Rotation paths and how fast each direction turns (degrees a step)
Each turn is a multiple of 5 degrees from 10 to 175, or 0.
Each row of a path follows its step; steps can be skipped.

step 1:  -6 -13   2  -5 -18  -7  14  21  18  16 -12 -25  10  -4   8 -11  -2  -1  23 -13   4   8  -3   7  14   6   8  26 -23   2 -14  15  -4 -11 -10  -5   0  -5 -17  -4 -17  -4   8  10 -10  -7  11  -8 -10  13  -8  -3  -2   0 -11
step 2:  -6  -9  -2  14 -10   2  -2   0  19  13   3  14  14   2  15   7  -3  23  16 -36 -22  -4   9 -10  -1  23  13  17  -6  27  -7  -4   5   3   5  -5 -19  -5   4   8  10  -1   6  -5   3 -12  -2   2   6   7  -7   3   5 -10   6
step 4:  19  -2  -8 -12  15  20   9 -12   1   4   6 -12   2   8   8   4  -9  -7   8 -19 -17   2  -3  -6  32  -4  -1  14 -16  -8 -15  -6 -10 -20 -16  -1 -10  -9   7 -34   8  -7   4   9 -10   2  -8   3 -13   7 -12  -1  -9   8 -10
step 5:   6   9  16 -19  -2  -5   2  12  14 -10   3  18 -13  -9   0   5 -17  16  11 -31 -14 -14   5 -14  -1 -15  -5   6  -8  -4  13  14  20 -21   4   1 -13  -5  -1 -12   3  -9  16  25   1  -4  -9   1   8  -2 -10  -4  15  -2  -6
step 8: -17  -6   2   1   9  -6   1   1   4  12   4  26  -5 -17   3   4 -27  -4   4 -13 -10   2  -9   4 -15   6  13  11 -15   2  -3  16  12   7 -16 -18  -5 -31  11 -11  -2  -3   0   6 -14 -24  17  -4  -9  -7 -13   5   1 -12 -11
step 9:  18   2  -9  -7 -11 -14  -7  15   8 -10   3   7  12  -2   7   8  -5 -10  19  -5   7  -2  -7  20  12  11  -3  10  -8  10 -23  13  10   0  -2 -18 -16  -4  -4  -9   3  -7  13  -6  -7   4   7  12 -10  -9 -15 -12  -8 -29  30
step 11:  -4   0   2   1  13  14  13  -1  13  17   6   5  10   6  10  -6  -1  15  16  -6  -9 -13  -1 -13  24  12   4  21  -7  17  12  -5   4   3  -5 -12 -21  -9  -6 -12 -11 -22  -4  14   8 -21   8  -7  17 -11  -3  -1  27 -13  -1
step 14:   0  13  -4 -11 -18  -5  17  16   4   4 -14   0  -3  -8  -1   7   0   7  20 -29 -29  -6  -2  -1  -4  12  -5  -2 -11  -9  -2   3   5  -4  -7   8 -15  -7   4 -20  24   2  -6  15   7 -32   0  -2   0 -10 -16   7   9   6   0
Directions:
 3  5  4 -2  5  3 -5 -1  2 -1  4 -3  1 -1 -3 -1  0 -2  2  7 -2 -4  3 -1  5 -2  1 -4  0  2  1  0  2 -3  1 -1 -3 -5  6 -2  6  1  0  0  1 -5  0  0 -2  9 -1 -6 -2 -2  7 -> 60
 6  3  1 -1  0 -3 -2  5  4 -4 -4  1 -1  1  4 -8 -1  4  2  6 -1 -4  6  4  2 -1  1  5  0  0  4  4 -5  2  3 -2  0 -1  0 -3 -3  1 -1 -2  1  6  3  5  5 -3 -1 -5  3  0 -4 -> 175
 4 -2 -1  1  4 -3 -3  5  2 -4  4  0 -2  1  2  3 -3  2  7  1  3  5 -1  2 -6 -3 -6  5 -7 -3 -2  3  0 -5  2  1  3 -2  1  4  1 -2  3  0  2  2 -5 -5 -6  2  0 -3 -1 -4 -3 -> 90
-2  3 -1  0 -1  5  4  7  3 -2 -1  4  1  0  2 -4 -1  0 -1  4  3  0  0  2  2  2 -8 -4  5  0 -4 -1  5  3 -5  0  1  5  5  1 -1 -4 -2  1  0 -8 -2 -2  1 -3 -6 -3 -2 -2 -4 -> 130
-3  4  2 -2  0  0  0 -1  5  3  7  7  1 -5  0  1 -4  3 -2 -6  0  1  3  2 -4 -4  2  0  6  1 10 -2  0  2  2 -5  4  4  4  1 -2 -2  0 -1 -4  4 -3  0 -1  5  1 -1 -3  1 -1 -> 140
 0 -2 -2 -2  0  1  4 -5  7  7  1 -1 -3 -8 -2 -2  1  2 -2 -1  1  1  3  4  2 -3 -3  3  0 -2 -2 -1  0  3  3  8 -4 -5 -1 -1  5 -1  2  4 -3 -2  6 -2 -1  0  3 -3  5 -3 -6 -> 110
